In the rows, zero is written as 128.
One turn sends every row of this set to another row. A few are shown first. Where does it send the rows asked after them?
pokis: [164 141 142 165 114 121 139 128 127 146 156 119 140 130 137 163 109 116
 128 133  85 122 144 126 123 133 164 122 136  99 115 116 132]
danu: [145 106 144 142 133 144 139 144 148 127 157 155 134 124 185 145 154 124
 141 147 111 153 109 118 157 155 105 127 128 120  97 138 117]
Gepa: [142 147 150 117 141  99 115 132 124  72 152 130 119 133 134 114 121 101
 153 140 105 149 132 118 148 123 116 140 129 102 114  91 137]
Demad: [132 118 115 161 133 141 124 167 124 104 161 131 152 122 102 156 145 108
 130 129  92 148 151 133 122 132 103 117 139 127 113  73 128]
vufud: [128 114 125 170 135 144 117 168 128 118 169 128 135 131 108 153 147 115
 116 119  98 140 151 126 131 133  94 112 136 134 119  73 127]
Poz: [144 105 132 134 129 138 140 143 155 107 134 151 151 119 171 140 150 108
 161 159 102 168 114 126 143 143 102 146 138 113 101 134 121]
mik: [143 105 137 129 129 135 135 143 156 101 135 149 145 119 174 141 151 114
 163 158 107 165 115 125 142 142 100 143 139 117 105 134 124]
Tol: [154 158 150 134 143 107 145 132 100  99 175 142 121 134 151 132 122 112
 129 135 102 142 125 109 158 136 134 119 113  96  97 103 121]
Kisal: [178 124 138 143 123 132 129 119 127 143 178 128 133 119 155 166 121 131
 147 138 103 147 100 157 112 153 126 126 130 105 109 120  92]
Tevi: [138 123 112 164 136 142 131 172 114 113 175 138 151 120 112 162 142 123
 123 119  96 139 147 131 119 134 112 110 134 123 112  81 130]
Risit: [158 133 151 155 111 113 109 131 145 139 145 109 123 142 134 148 107 124
 145 124  98 116 157 135 117 121 147 134 146 108 130 116 150]
navo: [128 121 125 155 138 147 118 175 119 107 177 138 145 116 116 155 148 127
 120 119 101 136 147 129 128 137 108 109 137 139 115  76 138]
fimu: [145 138 149 161 112 130 136 117 143 121 138 112 145 118 122 165 118  85
 124 157  73 143 137 127 127 139 161 125 147 101 107  93 128]
der: [151 145 168 116 133 137 138 132 132 117 119 143 143  90 145 124 113 108
 128 120 108 161 138 138 114 123 125 143 154 144 120  96 131]
bup: [150 106 138 145 131 144 146 146 143 129 154 156 136 128 187 145 150 126
 143 143 108 153 113 120 151 152 107 129 126 116  98 142 115]
libed: [164 146 164 143 131 138 159 131 117 157 140 147 133 110 155 131 109 116
 104 105 108 151 138 132 125 131 125 126 134 141 115 104 109]
butog: [131 118 118 153 132 139 115 172 129 101 165 132 145 122 109 149 143 123
 137 121 102 139 153 133 116 130 102 119 142 131 123  77 140]
timuf: [145 129 169 149 120 134 135 125 143 147 114 131 119 119 136 118 114  90
 112 115 103 165 142 133 126 123 100 142 147 146 128  87 110]
zar: [145 137 167 127 120 127  95 134 150 110 147 115 131 114 141 147 120 123
 144 135 100 119 145 134 124 133 153 126 159 124 127 101 167]
marod: [131 132 181 144 122 140 100 129 149 132 162 118 116 113 143 152 133 116
 112 135  93 121 134 120 146 152 150 109 153 136 115  90 153]
lanas: [139  95 136 154 123 135 132 141 164 131 136 141 121 143 172 134 153 107
 149 150 105 162 119 119 151 143  83 143 131 120 111 133 113]
kuvul: [148 109 153 150 117 138 103 109 153 140 163 114 108 125 140 158 132 101
 134 152  96 161  95 152 128 162  98 124 139 126 116  94  86]
Teli: [153 145 163 125 131 137 155 124 126 119 116 145 150  92 137 131 113  95
 121 128  99 170 137 138 115 128 127 143 149 136 114  90 116]
leg: [149 117 165 126 129 148  96 119 143 129 178 126 116 106 158 158 137 127
 132 143 105 148  90 151 133 170 115 115 141 132 111 100 104]
Zev: [171 112 142 140 118 125  98 122 145 141 167 117 115 135 151 150 119 133
 162 133 113 143 107 162 109 141 104 133 138 115 128 120 103]
kivof: [141 153 163 122 146 112 129 133 109  93 178 139 113 127 154 126 130 112
 125 132 106 138 122 105 168 141 128 114 121 109 100  92 129]
teke: [156 131 164 144 123 125 135 128 141 147 115 132 117 124 138 115 104 102
 124 106 109 156 148 139 115 115 106 147 146 142 133 101 117]
let: [151 143 179 134 133 141 143 131 125 152 140 147 123 102 155 126 117 119
  99 104 113 152 132 130 135 137 121 123 141 152 114  97 119]
Vut: [160 121 136 141 121 136 124 111 142 119 157 122 138 110 137 167 127  99
 151 163  91 170  97 160 112 156 115 132 141 106 112 101  89]
seza: [137 116 115 170 131 136 123 172 122 121 170 132 139 135 110 150 139 128
 129 113 102 133 154 134 120 126 102 116 132 128 123  84 131]
tivi: [155 118 152 114 125 133  90 124 150 108 165 121 127 107 152 150 128 129
 164 147 110 148 104 164 110 152 112 135 151 128 122 108 119]
nefef: [150 140 150 147 134  97 121 135 120 112 163 130  95 163 140 114 117 107
 139 123 112 137 136 110 155 123 104 131 118 100 117 100 118]
Gizib: [142  96 134 151 124 132 127 143 161 131 139 142 123 145 175 132 148 113
 152 146 106 159 122 124 147 139  85 143 132 120 112 138 114]
vin: [132 126 168 167 115 134 110 116 157 135 143 106 115 129 124 155 129  84
 111 146  79 139 136 120 146 147 138 118 150 120 115  83 133]
Zozug: [144 145 145 132 137 101 131 125 123  77 150 128 123 134 127 124 124  81
 146 152  97 159 131 113 150 128 118 137 126  95 108  86 123]
fezuf: [136 138 158 151 135 103 118 128 125 111 161 126  90 154 134 117 125  91
 122 131 102 147 128 105 167 134 105 125 118 106 110  87 116]

tivi goes to leg
vin goes to fimu
timuf goes to Teli
Where do these go?
vufud goes to Demad
kivof goes to fezuf

